In the rows, 128 means zero.
One turn moves each row of this set onto another row. After a few examples, where does it send each row asked below?
sokip: [109 130 151 148 140 139  89 131 118 152 102 142]
finub: [102 127 129 146 158 161  94 134 105 129 130 109]
ligem: [109 126 132 131 147 156  95 114 106 121 141 113]
nudo: [132 114  83 142 146 140 133 115 131 159 149 104]
gado: [129 101 111 167 133 140  94 118 101 156 106  90]
damiz: [129 107  97 141 157 132 146 113 132 134 145 108]
vov: [115 115  83 143 149 118 139 105 113 157 128 110]
gato: [126  88 108 135 113 128  84 151 112 138 130 129]
pok: [138  96 160 124 126 126  92 124 118 148 143 101]
Sopek: [114  85 113 139 130 129  88 162 107 148 134 125]
Rasef: [108 128 152 141 134 132  95 143 104 161  93 127]
Tasi: [107 128 100  98 135 135 137 140 134 135 114 121]
kol: [136 106 114 165 127 145  88 113 121 151  98 103]
Nite: [114 144  88 117 127 135 135 134 116 149 124 131]
sisiz: [142 135 126 119 136 143 138 113 146 164 121  89]
vode: [138 103 112 156 122 141  91 134 107 148 101  86]
Teka: [121 121 121 114 141 128 129 157 150 165 141 141]
Pabif: [131 106 119 121 153 137 135 118 161 155 124  90]
burar: [119 120 129 122 150 122 142 149 149 143 124 145]
Perap: [121 125  88 126 128 121 145 135 115 131 114 135]
leser: [103 125 125 125 146 163  97 132 102 123 128 101]
Zesi: [115 123 145 152 139 141  90 153 119 156  91 123]
zug: [123 130 132 118 130 103 141 115 120 172 100 113]
nir: [121  94 121 132 122 122  88 161  94 140 136 115]
lat: [128 107 162 137 145 129  95 130 105 151 143  91]
Zelas: [140 108 135 137 137  94 147 123 128 167 122 125]
diro: [144 125 125 132 138 134 149 110 144 146 101  97]
nubo: [111 100 114 133 155 110 132 142 145 170 135 139]
parut: [136 127 129 137 130 105 136 124 127 191 120 125]
Vev: [133  96 163 128 140 137  93 135 123 155 135  87]

gado turns into Sopek
nudo turns into Teka
And these:
sokip turns into kol
zug turns into vov
diro turns into Perap
lat turns into finub

One turn moves each row of this set onto another row. After a few examples, where does it send each row asked below?
lak: [118 121 127 154 115 152 185 105  78 155 126 159 150 135 149 122 102 108
 111 136 140 125 109 122 137 110 123 114 155 126 126 152]
binu: [139 134 128 125 113 140 122 110 106 140 137 164 127 113 133 124 113 119
  99 121 134  76  88  76 162 139 113 115 151 130 141 122]
lofe: [138 109 120 147 126 137 189 121  71 152 115 148 151 131 146 132 108 108
 124 123 125 130 103 125 131 119 118 123 168 135 134 164]
Bis: [121 120 169 111 155 129 133 130 115 141 126 116 114 105 118 114  81 106
 101 123 128 140 102 104 125 122 148 108 103 149 118 134]
lin: [120 124 129 155 114 136 128  99  93 122 118 129 114 123 117 128 117 152
 107 145 159 150 113 147 120 110 133 136 175 125 143  92]
Zeli: [145 144 154 123 111 136 161  99  97 150 100 141 122 111 143 133 130 119
 126 104 129 130 116 136 158 131 117 171 148 159 161 150]
pego: [123 131 136 131 141 133 109 128 104 137 127  97 131 122 122 135 118 111
 104 126 127 145 119 150 104 133 151 105 107 139 110 110]
Bute: [123 153 150 137 143 148 153 138 118 122 158 165 114 107 102 120 140 129
  73 132 121 105  87 124 165 147 116 139 170 140 127 128]
mada: [122 112 128 172 105 152 178 139  68 153 123 142 167 126 144 130 124 110
 113 128 134 117 117 140 137 125 120 121 149 136 146 139]
gol: [127 139 159 114 150 136 162 157 112 148 134 104 115  88 123 118 116 100
 114 130 129 141 105 118 134 134 129 114 102 161 125 122]
roze: [135 117 138 119 176 118 133 136 104 145 112 149 127 115 125 149 140 118
  84  99 125 172 122 109 131 111 112 124 166 124 109 116]
gufit: [122 135 117 143 122 129 150  96  91 128 120 126 100 122 121 131 123 145
 118 152 154 154 104 136 126 105 119 141 186 131 137  96]
lun: [122 146 152 142 100 150 158 100 101 146 119 137 119 121 133 116 145 104
  98 107 132 115 124 138 169 121 115 170 128 150 154 147]
kudo: [158 130 132 129 113 135 114 127 101 128 129 150 149 106 126 130 118 121
 108 116 127  75  90  91 155 153 120 122 162 137 159 118]
nufa: [116 141 116 114 151 129 139 119 108 139 132  97 102 126 121 132 129  97
 100 133 127 150 107 138 112 123 136 108 112 142  91 126]
deri: [125 120 148 141 160 125 121 159  99 145 119 129 150 104 120 144 159 116
  89 104 127 149 136 134 140 129 111 126 163 132 128  90]
dilad: [112 136 165 123 140 147 142 142 118 144 140 111 120 101 115 105 102  98
  91 134 134 132 106 120 136 120 139 109  91 149 119 122]
Boka: [123 155 128 118 143 138 128 122 103 142 138  87 129 115 126 130 119 107
 115 143 134 137 113 156 115 140 143 110 127 152 108 108]
Kefip: [141 132 121 119 151 128 128 135 105 129 122  85 119 123 115 137 129  97
 112 124 119 154 109 151 103 133 139 115 120 150 109 128]
Laku: [160 112 123 130 118 127 118 131 101 129 123 161 131 122 122 131 131 114
  94 104 116  90  90  74 150 137 109 119 145 126 147 137]
pilu: [127 116 115 162 118 128 144 115  89 118 116 125 102 128 110 133 151 142
 100 133 139 166 108 140 120 104 113 140 158 126 140 104]
Loko: [137 141 161 134 150 121 142 147 105 132 139 163 119  85 117 143 132 146
 106 123 110 111  89 129 151 167 124 147 173 144 146 124]
Kel: [158 140 117 118 122 132 145 129 106 132 131 154 124 111 130 132 133 115
 110 116 128  84  83  76 159 141  99 123 164 139 148 132]
Meba: [133 138 160 126 100 151 137  81 106 148 106 162 116 126 137 118 116 121
  96 102 135 130 119 125 155 116 130 160 131 143 147 152]
led: [116 124 156 142 159 138 110 136 107 136 128 120 169 113 111 127 128 112
  80 121 138 121 136 148 149 121 128 124 186 133 133  86]
nim: [118 123 162 134 113 121 135  90  88 144 101 135 118 119 135 127 122 114
 106  95 125 109 121 127 151 116 128 175 135 134 161 159]
vana: [148 132 149 129 109 145 146  95 102 127 104 130 136 133 121 114 114 112
 101 103 128 111 114 144 154 118 130 169 155 154 165 166]
Dazik: [119  92 129 164 117 135 170 126  65 154 114 154 153 136 145 138 116 111
 112 117 122 126 115 123 126 113 125 119 143 118 134 154]
pati: [133 115 122 164 116 134 135 119  92 117 114 122 119 126 104 132 135 147
 107 139 147 159 109 150 118 113 127 142 171 135 152  99]
sul: [133 134 164 139 141 136 124 131 114 134 140 197 110 103 117 139 127 149
  85 117 113 134  94 109 145 154 130 131 143 128 127 126]
dida: [120 112 114 151 132 116 147 100  89 121 115 124  93 130 112 132 126 141
 110 135 137 159 100 128 121 101 114 143 178 122 137 111]
rad: [116 143 123 110 155 124 124 108 104 132 130  86 114 124 122 132 102 100
 114 136 130 129 104 144 113 127 143 112 134 142  96 123]
tagen: [159 129 128 139 103 144 125 139 107 137 133 164 139 108 128 131 141 117
 102 113 124  91  96  87 156 148 112 119 139 136 153 114]
sode: [120 149 141 122 160 151 132 111 120 138 136 138 147 125 120 114 111 112
  75 134 154 130 124 130 155 109 124 115 194 136 108  99]
refel: [122 105 135 159 116 150 162 119  71 148 122 139 167 137 142 124  92 109
 114 130 136 102 111 138 133 113 133 121 168 129 142 149]
rone: [130 114 164 119 162 120 135 146 107 137 122  86 131 102 109 117  85 102
 102 122 119 123  99 125 128 132 145 120 112 156 134 139]
runu: [106 127 167 143 153 123 116 126 104 125 147 158 118 103 108 131 117 142
  76 120 114  89  89 118 154 145 131 145 167 123 135 128]
katep: [144 137 156 109 155 137 158 149 116 136 132  94 130  99 112 111  87 100
 113 134 129 136  97 125 133 131 140 115 125 172 128 134]
lamo: [142 137 129 106 178 130 145 116 115 136 123 145 127 123 124 134 115 112
  92 120 137 157 115 114 143 106 114 118 203 138 103 118]
dapi: [158 130 154 130 153 137 131 134 114 110 136 169 119 120  94 129 112 141
  85 117 110 119  80 121 148 149 131 138 176 138 135 149]

Loko turns into Bute
pilu turns into lin
And these:
Meba turns into nim
lamo turns into deri
lofe turns into mada
Kefip turns into Boka
Laku turns into kudo
dilad turns into Bis

